[[-15.7 -14.2 -64.3 -38.0 -59.8]
 [ -8.6  22.1  46.9  21.8  -0.6]]
->
[[-14.2 -64.3]
 [ 22.1  46.9]]

[[ 18.3 -40.0 -21.7 -75.5  13.0]
 [-19.1 -46.1  20.0  50.4  15.3]
 [ 17.7  54.0  41.2 -57.7 -39.6]]
->
[[-40.0 -21.7]
 [-46.1  20.0]]

[[ 29.7 -22.9  39.3  -8.5]
 [ 18.1 -11.1  54.6  41.6]
 [-13.9  17.5  54.8  19.3]
 [ -0.3  -5.0 -60.5  -1.2]]
->
[[-22.9  39.3]
 [-11.1  54.6]]

[[-34.3  35.2  -9.8 -14.3 -10.8]
 [-17.8  16.9  -9.2  -4.4  -5.7]
 [ 32.8 -33.8  37.0  36.8  37.3]
 [-38.9  42.1 -34.5 -35.8 -33.3]
 [ 32.6 -34.8  58.2  58.8  59.3]]
->
[[35.2 -9.8]
 [16.9 -9.2]]

[[ -5.0  57.7   5.1]
 [ -0.9 -43.4 -29.2]
 [  0.0  28.1  24.0]
 [  1.7   2.6   2.5]
 [  0.3 -28.6 -22.6]]
->
[[ 57.7   5.1]
 [-43.4 -29.2]]

[[ 14.6  36.1 -70.3 -62.3]
 [-34.6  24.0  27.8 -20.1]]
->
[[ 36.1 -70.3]
 [ 24.0  27.8]]

[[-17.3  -3.2   3.6  -8.2   8.2]
 [ -3.7   0.3  -4.8 -19.0  16.1]
 [ 60.4  12.2  37.9 -13.5   9.8]
 [ 67.1  -1.0  19.0 -22.3  11.1]
 [-41.7  19.2   1.6  -7.1  10.6]]
->
[[-3.2  3.6]
 [ 0.3 -4.8]]
---
[[ 12.1   9.8  26.6 -16.9 -40.2]
 [-13.2  -5.2  16.4  13.0   2.4]
 [ -7.7 -11.2  -1.2  27.8  12.4]
 [ 41.0  29.5 -30.9  -9.2  -2.5]
 [ -8.0  -7.6  16.4  27.4  25.7]
 [ 23.2  26.7 -33.1 -23.7 -27.6]
 [-58.7 -30.4  23.3   1.5   9.5]
 [-17.0 -10.2   9.1  29.2  26.8]
 [ -1.1  11.1 -21.1 -40.8 -15.0]
 [-12.7 -22.6  36.3  -5.4  35.4]
 [  4.9  14.6  -0.1  -1.1  34.7]]
->
[[-40.2 -16.9  26.6   9.8  12.1]
 [  2.4  13.0  16.4  -5.2 -13.2]
 [ 12.4  27.8  -1.2 -11.2  -7.7]
 [ -2.5  -9.2 -30.9  29.5  41.0]
 [ 25.7  27.4  16.4  -7.6  -8.0]
 [-27.6 -23.7 -33.1  26.7  23.2]
 [  9.5   1.5  23.3 -30.4 -58.7]
 [ 26.8  29.2   9.1 -10.2 -17.0]
 [-15.0 -40.8 -21.1  11.1  -1.1]
 [ 35.4  -5.4  36.3 -22.6 -12.7]
 [ 34.7  -1.1  -0.1  14.6   4.9]]

[[ -7.8 -11.0   0.6   2.4  -9.2  -3.2]
 [-21.9 -42.9  50.2  57.0 -35.6  16.9]
 [ 21.6  33.4 -23.7 -27.8  29.4  -2.9]
 [ 29.0  45.7 -34.3 -40.1  40.1  -5.5]
 [ 14.7  22.8 -16.3 -19.2  20.1  -2.4]
 [ 32.1  50.8 -37.9 -44.1  44.7  -6.2]
 [ -5.9  -6.5   1.4   0.8  -6.6  -2.8]]
->
[[ -3.2  -9.2   2.4   0.6 -11.0  -7.8]
 [ 16.9 -35.6  57.0  50.2 -42.9 -21.9]
 [ -2.9  29.4 -27.8 -23.7  33.4  21.6]
 [ -5.5  40.1 -40.1 -34.3  45.7  29.0]
 [ -2.4  20.1 -19.2 -16.3  22.8  14.7]
 [ -6.2  44.7 -44.1 -37.9  50.8  32.1]
 [ -2.8  -6.6   0.8   1.4  -6.5  -5.9]]

[[-59.8  10.4  31.4  29.0  -5.7  29.0 -66.2  16.7  23.6]
 [ 61.6 -10.4 -40.8 -35.5   7.4 -35.6  71.4 -20.4 -29.9]]
->
[[ 23.6  16.7 -66.2  29.0  -5.7  29.0  31.4  10.4 -59.8]
 [-29.9 -20.4  71.4 -35.6   7.4 -35.5 -40.8 -10.4  61.6]]

[[ -1.3  45.3 -60.4 -25.7 -18.1   9.5  55.8  13.5 -42.8  30.4  67.1]
 [ 44.2  29.4 -54.0  32.6 -32.9  29.5 -16.4 -34.9  21.0   2.9  66.2]
 [ 26.7  33.3  60.2   7.4  41.6   7.5 -43.5 -45.8 -47.7 -14.3  -8.7]]
->
[[ 67.1  30.4 -42.8  13.5  55.8   9.5 -18.1 -25.7 -60.4  45.3  -1.3]
 [ 66.2   2.9  21.0 -34.9 -16.4  29.5 -32.9  32.6 -54.0  29.4  44.2]
 [ -8.7 -14.3 -47.7 -45.8 -43.5   7.5  41.6   7.4  60.2  33.3  26.7]]

[[-11.5 -58.0]
 [  7.2  30.2]
 [ -4.2 -25.4]
 [-13.9 -44.1]
 [  8.5  23.2]
 [ -1.3   8.8]
 [ 24.2  66.6]
 [ -0.6   8.6]]
->
[[-58.0 -11.5]
 [ 30.2   7.2]
 [-25.4  -4.2]
 [-44.1 -13.9]
 [ 23.2   8.5]
 [  8.8  -1.3]
 [ 66.6  24.2]
 [  8.6  -0.6]]

[[-14.3   6.3   7.3  45.1 -20.8   5.2   7.4   5.8]
 [-28.6  -8.6 -27.3   1.5  41.3  15.7  12.4  23.2]
 [ -6.0  -5.6 -20.7 -60.9 -31.9 -18.2  47.7 -15.6]
 [-32.4  -1.0   4.6 -60.7 -10.0 -42.4  22.4  43.2]
 [-47.1  -9.4 -10.2 -40.1   5.1 -46.7 -26.3  -3.3]
 [-29.1 -24.6  31.1  19.4  19.7  -0.9  30.7  18.9]
 [-45.5  32.1  10.3   8.7 -20.0  22.5 -23.8  -2.3]
 [ -9.9 -13.0 -27.0 -50.4  11.4  26.5 -27.5  12.1]
 [-16.1 -35.2  13.8   8.8 -18.9 -12.3 -17.9  28.5]]
->
[[  5.8   7.4   5.2 -20.8  45.1   7.3   6.3 -14.3]
 [ 23.2  12.4  15.7  41.3   1.5 -27.3  -8.6 -28.6]
 [-15.6  47.7 -18.2 -31.9 -60.9 -20.7  -5.6  -6.0]
 [ 43.2  22.4 -42.4 -10.0 -60.7   4.6  -1.0 -32.4]
 [ -3.3 -26.3 -46.7   5.1 -40.1 -10.2  -9.4 -47.1]
 [ 18.9  30.7  -0.9  19.7  19.4  31.1 -24.6 -29.1]
 [ -2.3 -23.8  22.5 -20.0   8.7  10.3  32.1 -45.5]
 [ 12.1 -27.5  26.5  11.4 -50.4 -27.0 -13.0  -9.9]
 [ 28.5 -17.9 -12.3 -18.9   8.8  13.8 -35.2 -16.1]]

[[ -2.9  72.5 -34.4  10.9  32.7  -2.4 -38.7  66.3  21.9   5.0  19.1 -15.6
   -6.1 -29.1  23.8]
 [  0.6  58.4 -32.6   8.4  33.9  -8.7 -34.5  48.2  16.2  21.7  16.5 -13.0
  -14.5 -27.3  15.4]
 [ -7.8  20.1 -17.9  17.2  19.2  11.7  -7.0  26.8   2.9  -6.7  18.2 -12.7
   10.4 -22.8  21.7]
 [ -3.0 -50.3  28.0 -10.9 -33.7   7.4  22.2 -45.7 -15.0  -7.7 -21.5   7.8
    5.4  27.2 -20.1]]
->
[[ 23.8 -29.1  -6.1 -15.6  19.1   5.0  21.9  66.3 -38.7  -2.4  32.7  10.9
  -34.4  72.5  -2.9]
 [ 15.4 -27.3 -14.5 -13.0  16.5  21.7  16.2  48.2 -34.5  -8.7  33.9   8.4
  -32.6  58.4   0.6]
 [ 21.7 -22.8  10.4 -12.7  18.2  -6.7   2.9  26.8  -7.0  11.7  19.2  17.2
  -17.9  20.1  -7.8]
 [-20.1  27.2   5.4   7.8 -21.5  -7.7 -15.0 -45.7  22.2   7.4 -33.7 -10.9
   28.0 -50.3  -3.0]]
